Families of rows that turns and mirrors carry onto each other, the same ones carrying the whole set onto itself: the rest of each named row's family, in list order:
3 families of 5 rows:
z_679: [-14.7  -9.7 -41.0 -22.1 -22.5  -4.4  -4.9   3.5   1.0 -22.2  29.2   8.1
 -27.4   0.3  -8.3 -29.1   5.7  -2.4   1.9  10.9 -45.5  56.8  37.4]
z_265: [ 15.4 -22.6 -14.5 -36.1  -2.6 -13.8  26.2  12.8   5.8  -7.6  11.9 -20.9
 -50.1  28.9 -16.7 -39.1  20.6  20.3  -0.1  -5.8 -23.0  24.8  55.8]
z_605: [ 20.2 -17.5 -36.6 -35.2 -39.2  -7.8  18.3  33.0 -18.8 -22.1 -12.2 -11.8
   9.4  23.8 -28.3  -7.2  30.1   0.2 -44.4   2.3 -19.5  22.7  15.8]
z_44: [ 18.2   4.0 -53.0 -36.7 -22.7 -12.7   3.8  25.5  -5.7 -12.2  14.8  10.2
 -21.0 -10.1  -9.0  -3.6  29.8   6.6  -8.6  10.6 -48.1  59.2  26.6]
z_273: [ 40.7 -29.7 -11.5 -44.2  -0.8 -18.7  28.7  29.7 -25.1   7.0  -5.3   1.2
 -25.4  22.3  -5.6 -27.8  35.3   2.8 -18.7   1.8 -23.2  23.3  34.6]
z_951: [ 20.0 -43.9  -1.4 -34.7  -0.3 -13.0  22.6  17.0 -27.7   1.6   1.0   7.7
 -23.8  27.9  -1.1 -45.7  17.7 -10.1 -14.9   5.1 -19.7  22.3  37.4]
z_118: [ 38.0 -17.4 -18.7 -45.7  -2.2 -19.0  30.6  26.8  -3.9   0.6   0.8 -15.5
 -40.9  23.2 -15.3 -23.6  36.7  21.0  -9.6  -4.0 -25.2  24.8  44.6]
z_901: [ -6.6 -18.0 -36.5 -23.7 -21.4  -5.4  -5.7   8.3 -17.2 -15.9  21.4  22.9
 -12.0  -2.7  -0.2 -28.7   8.3 -16.7  -7.8  16.6 -44.6  56.9  25.6]
z_62: [  4.3 -39.8  -1.9 -29.3  -0.5 -10.3  20.5   6.2  -9.1  -6.5  12.0  -7.9
 -38.4  32.5  -9.0 -51.3   8.6   0.0  -3.5  -0.6 -20.9  22.8  50.9]
z_905: [  0.8   4.7 -51.1 -30.7 -23.1  -9.9   0.5  13.7   9.1 -19.9  25.6  -0.4
 -32.0  -5.4 -13.3 -13.4  18.4  12.5   1.5   7.2 -48.0  58.7  37.4]
z_13: [ 15.0  -4.0 -43.1 -36.2 -41.1  -8.3  19.6  28.9   3.8 -29.5  -3.8 -30.3
  -8.3  25.9 -37.5  -5.5  29.0  18.6 -32.8  -3.8 -21.1  23.6  29.1]
z_12: [-18.7 -29.1 -25.7 -17.7 -38.5   0.6   9.6   7.2  -4.4 -35.5   5.6 -18.9
  -1.8  34.9 -28.9 -33.9   0.4  -8.1 -29.0   1.8 -17.9  21.8  32.3]
z_410: [ 13.7  -9.7 -43.8 -32.2 -21.6 -10.2  -0.4  22.2 -21.8  -9.3  12.9  24.8
  -8.9  -9.1  -1.1 -13.8  23.0 -11.4 -15.0  15.7 -46.3  57.2  19.1]
z_805: [  0.2 -32.2 -25.0 -24.5 -37.3  -2.6  11.2  19.9 -24.6 -26.0  -6.2  -4.4
  13.2  29.8 -22.8 -25.7  12.5 -17.0 -41.5   4.9 -17.3  22.0  16.6]
z_506: [ -9.1 -12.9 -36.6 -24.4 -40.7  -1.7  13.9  12.6  11.9 -36.9   7.3 -35.4
 -15.1  32.1 -38.4 -22.3  10.8  13.7 -23.4  -4.8 -19.4  22.9  38.3]

Which other rows belong to the same family as z_410? z_679, z_44, z_901, z_905
Which other rows belong to the same family as z_506? z_605, z_13, z_12, z_805

Families of rows that turns and mirrors carry onto each other, the same ones carrying the whole set onto itself: the rest of each named row's family, in list order:
4 families of 8 rows:
z_554: [-16.7 -16.8  18.9  19.9   2.3  19.9  -0.3  -1.5  10.1 -10.7  14.4  20.0
  -5.4  -4.3  21.0 -19.8  -3.8  23.2 -10.4  -1.2 -14.7  -1.3 -14.7  14.1
 -12.6]
z_958: [-13.2 -14.4 -28.3   7.5  -5.2 -13.7   4.0   4.7  -3.2  -5.8  11.7 -28.7
   8.6 -31.8  12.6 -22.9  10.3 -13.8 -23.0  18.3  -1.3 -21.7  -6.5  20.5
   7.6]
z_613: [-15.5  -5.9  23.2  14.6   6.8   0.0  -2.2  -3.6   3.6 -10.6   7.1   5.1
  -0.9 -14.7  -1.0 -13.5 -21.0  25.4  -6.7  13.8   1.7 -42.5  -3.9  19.0
  -6.1]
z_939: [-10.4 -10.6  22.3  16.1   3.3   9.1   9.1 -12.4  -3.3 -18.3   7.2  -0.8
  -0.2  -9.9  14.1  -4.5 -21.7  28.0  -5.2   6.0  -7.2 -35.1  -9.9  22.4
 -13.0]
z_188: [-24.0   3.1  -9.1  15.9  34.0 -16.0  22.4 -13.4  -4.1 -11.3   8.7  10.3
 -13.2   4.1  21.0  16.7  -1.9   6.9 -17.8 -26.9   1.0 -18.3   7.2   2.4
  17.3]
z_743: [ -3.4  14.6 -14.7  -6.1  -0.1  -9.7   2.1 -12.1  -5.5   0.7  12.4  -5.0
  20.1 -19.7  -3.0  -1.3  -0.4 -21.4 -12.3  -3.2 -13.1 -47.2 -11.6  -6.4
   4.4]
z_803: [ -9.3  -5.9 -21.9   5.9   1.3  -6.0   7.5  -6.1   8.7 -18.1  36.2  -4.4
   2.3 -12.4  21.7 -22.5   0.8 -15.8 -27.0  -1.2   0.2  -7.5   4.9  44.0
   7.3]
z_114: [  1.9 -15.3 -22.6   3.0 -26.5 -11.0  -3.1   6.6   0.5  -9.0  14.5 -10.2
  14.3  -7.8  14.5 -20.0  18.6 -10.4   6.3  -8.9   0.0  -0.4 -18.3  36.0
  -6.8]
z_700: [-17.6   7.9 -13.2 -15.0   4.2 -24.4   4.2   3.2   3.9  -0.8  26.1  -8.3
 -30.6 -11.9  25.7  23.0   4.2 -22.4 -26.2  -2.6  14.5  -2.2  -6.5 -14.5
  13.6]
z_975: [ -8.6  15.9  -8.5 -14.7   1.2  -0.5  -3.3  -7.1  -3.2   5.0  24.4 -16.4
  10.2 -10.3  -5.6  15.5   0.8 -26.0  -8.7  -2.8  -6.4 -40.4  -5.3  -9.5
   3.5]
z_614: [ -5.2   5.9 -14.0  -7.5   7.3 -31.8   5.5  11.2   2.5  11.5  11.8 -10.6
 -16.2 -10.0  24.9   1.3  19.8 -38.5  -8.0  -0.4   2.3  15.4  -8.7  -9.4
  19.5]
z_90: [  4.1 -16.4  24.0  19.5   9.3   2.4   8.5  -9.9 -12.8  -5.5  -5.8  -5.6
  12.5  -7.6  16.7 -25.4  -6.9  14.7   7.3  11.6 -14.8 -17.4 -13.6  31.1
  -5.3]
z_361: [-22.5  -0.8 -12.4  12.3  21.7 -23.3  30.5  -4.9  -2.7 -12.7  17.4   0.8
 -13.6  -1.3  17.9  20.9   6.2  15.2 -32.5 -21.0  -4.0 -18.2   4.8   3.0
  15.6]
z_781: [-16.9  28.0  17.6  -5.7  -2.1 -14.8   7.7  -9.5  -0.9   4.1  -7.2  11.8
  17.4 -18.0   0.3  -3.3  -2.7 -18.5  -9.0   9.9   7.6 -40.2  -8.0  -7.9
   5.1]
z_319: [ -4.7 -20.1 -19.9  12.1  -4.0  -1.4  -0.5  -2.9  -2.7 -20.5  23.2 -15.8
  -8.8 -12.5  13.1 -29.1   8.9 -18.8 -19.6   1.7  -2.9  -8.1   8.1  34.6
   8.2]
z_583: [ 12.1   2.8   7.0  -2.5 -18.4   1.3   5.5  18.8  15.9   6.1 -19.9   2.4
 -15.3  -1.9  20.6 -12.1 -14.7  -6.0  13.5  18.9   0.0  -1.0 -23.7 -11.8
   5.0]
z_338: [  2.0   3.5 -15.9  -4.1   4.6 -22.2  13.9   1.4  -7.0   4.3  13.0 -16.8
 -16.0  -6.1  40.0  12.8  19.9 -34.5  -8.4  -8.7  -6.8  23.0 -15.2  -5.6
  14.9]
z_891: [ -5.7  24.3  -4.0  12.1 -12.7 -12.7   7.7 -13.2   5.5   6.3  26.2  -3.5
   9.5   0.7  -1.7 -17.0  -6.8   4.2  -2.5  13.6 -12.0 -40.0 -15.7  -5.4
 -14.8]
z_624: [-11.8 -21.0  -2.1  13.5   7.2  -6.5   5.2  22.8   6.5 -13.5  -8.8   1.4
 -24.5 -20.3  31.3  17.6   3.8 -11.1  -1.6 -15.0  -7.5  25.4   0.6  16.6
  14.2]
z_926: [-12.7 -19.3  22.7  17.3   8.4 -12.9  11.5   9.9   1.9  -9.0   6.3  -3.9
 -38.4  -0.3  43.3  -1.5  -2.3  12.7  -1.4   7.8   9.2  25.4  -7.6  22.9
   3.6]
z_442: [ -4.2   1.5  27.0   5.2   5.6 -17.3   5.6   3.6 -12.0  13.2 -16.9  -5.3
 -19.5  -5.6  17.5  20.3  -3.9   6.1  13.3   7.1  -3.8 -11.9 -22.0 -31.1
  -0.2]
z_991: [ -6.5 -21.0  16.7  21.9   8.1 -17.2  15.4   5.2   1.6 -14.2  -4.3   7.9
 -25.8  -7.7  43.6 -16.9  -2.6  17.5  -6.0   6.8  -2.0  22.8 -14.3  21.3
   1.0]
z_142: [ -9.9 -10.6  16.2  -4.3  -4.2  -8.4 -20.2   7.6  -3.2   0.2  -6.0 -19.1
 -20.8  -8.0  15.1 -11.3   8.3 -29.2  19.8  19.6  -5.2   3.0 -24.5   0.0
  22.6]
z_565: [ -8.0  17.5  28.7  -1.2  14.9 -18.8  10.8   1.2  -1.6  14.6  -7.2   4.0
  -9.6  -7.4  24.8  27.1  -7.7   7.6   6.0   5.1  -2.3 -10.1 -27.3 -25.3
  -2.4]
z_150: [  9.3  -4.6  18.5   0.3 -12.3   0.6 -17.8   2.4  -2.7   4.0   0.7  -9.7
  -2.4 -20.3  19.9 -20.1  -9.0 -22.6  17.3  25.5  -4.8  -1.2 -22.7  10.6
  -7.6]
z_980: [ 12.4  -5.4  12.9  -4.7 -23.0  -7.0  -9.0  11.1   0.6   2.3  10.7 -21.6
  -3.0 -26.3  17.1 -18.3   0.8 -16.8   3.8  32.9  -5.0  -1.4 -24.3  12.1
  -8.3]
z_721: [  1.9   7.8  40.5   2.0  20.4  -9.2   9.3  -8.2  -6.4  -3.0   8.5  16.0
 -23.6   9.9  27.2  18.5 -14.3   2.4   7.3  -9.9   1.3   0.2 -14.0  -4.4
   2.2]
z_3: [-28.6  -2.2 -11.0  27.3  12.4 -21.7   4.3  -8.8  -1.9 -11.6  40.8  -6.3
  -5.0 -15.1   9.8  12.5  10.2  -0.1 -17.9 -21.9 -19.7 -11.8   7.8  23.5
  -4.8]
z_444: [ -1.5  20.4 -22.3   6.2  -8.9 -39.3  14.6  10.2   1.1   4.2   6.0 -25.0
 -12.2 -13.3  10.4  25.4  -1.0 -29.9   5.5  -1.3  -2.5 -11.2   1.5  -3.7
  10.6]
z_853: [ -0.6   1.8  -6.9  10.9  19.4 -14.5  32.8 -14.8  -5.0  -6.8  25.0   5.8
   4.3 -12.4  24.6   7.9  -6.8  18.7 -36.0 -10.3   3.6 -22.3   6.5  14.6
 -11.6]
z_47: [  4.4 -34.2  -6.4  10.9  16.4  -9.3   7.5   3.0  -6.4 -11.7  25.1 -25.3
 -36.0  -4.1  38.1   2.1   0.9   5.9  -9.2  -1.2 -10.3  17.6 -10.3  21.8
   6.1]
z_99: [-17.0  17.2  18.2  23.4  19.8  -7.6  16.7   1.9  10.5   2.9   7.1   6.7
 -28.6 -10.3  15.3  19.1 -21.3   5.1 -11.6   2.9 -21.6 -11.5   3.0 -23.0
   4.1]

Which other rows belong to the same family as z_338? z_613, z_188, z_803, z_975, z_442, z_991, z_980
Which other rows belong to the same family as z_361? z_939, z_743, z_614, z_319, z_926, z_565, z_150
Which other rows belong to the same family as z_47? z_958, z_700, z_90, z_781, z_142, z_721, z_853

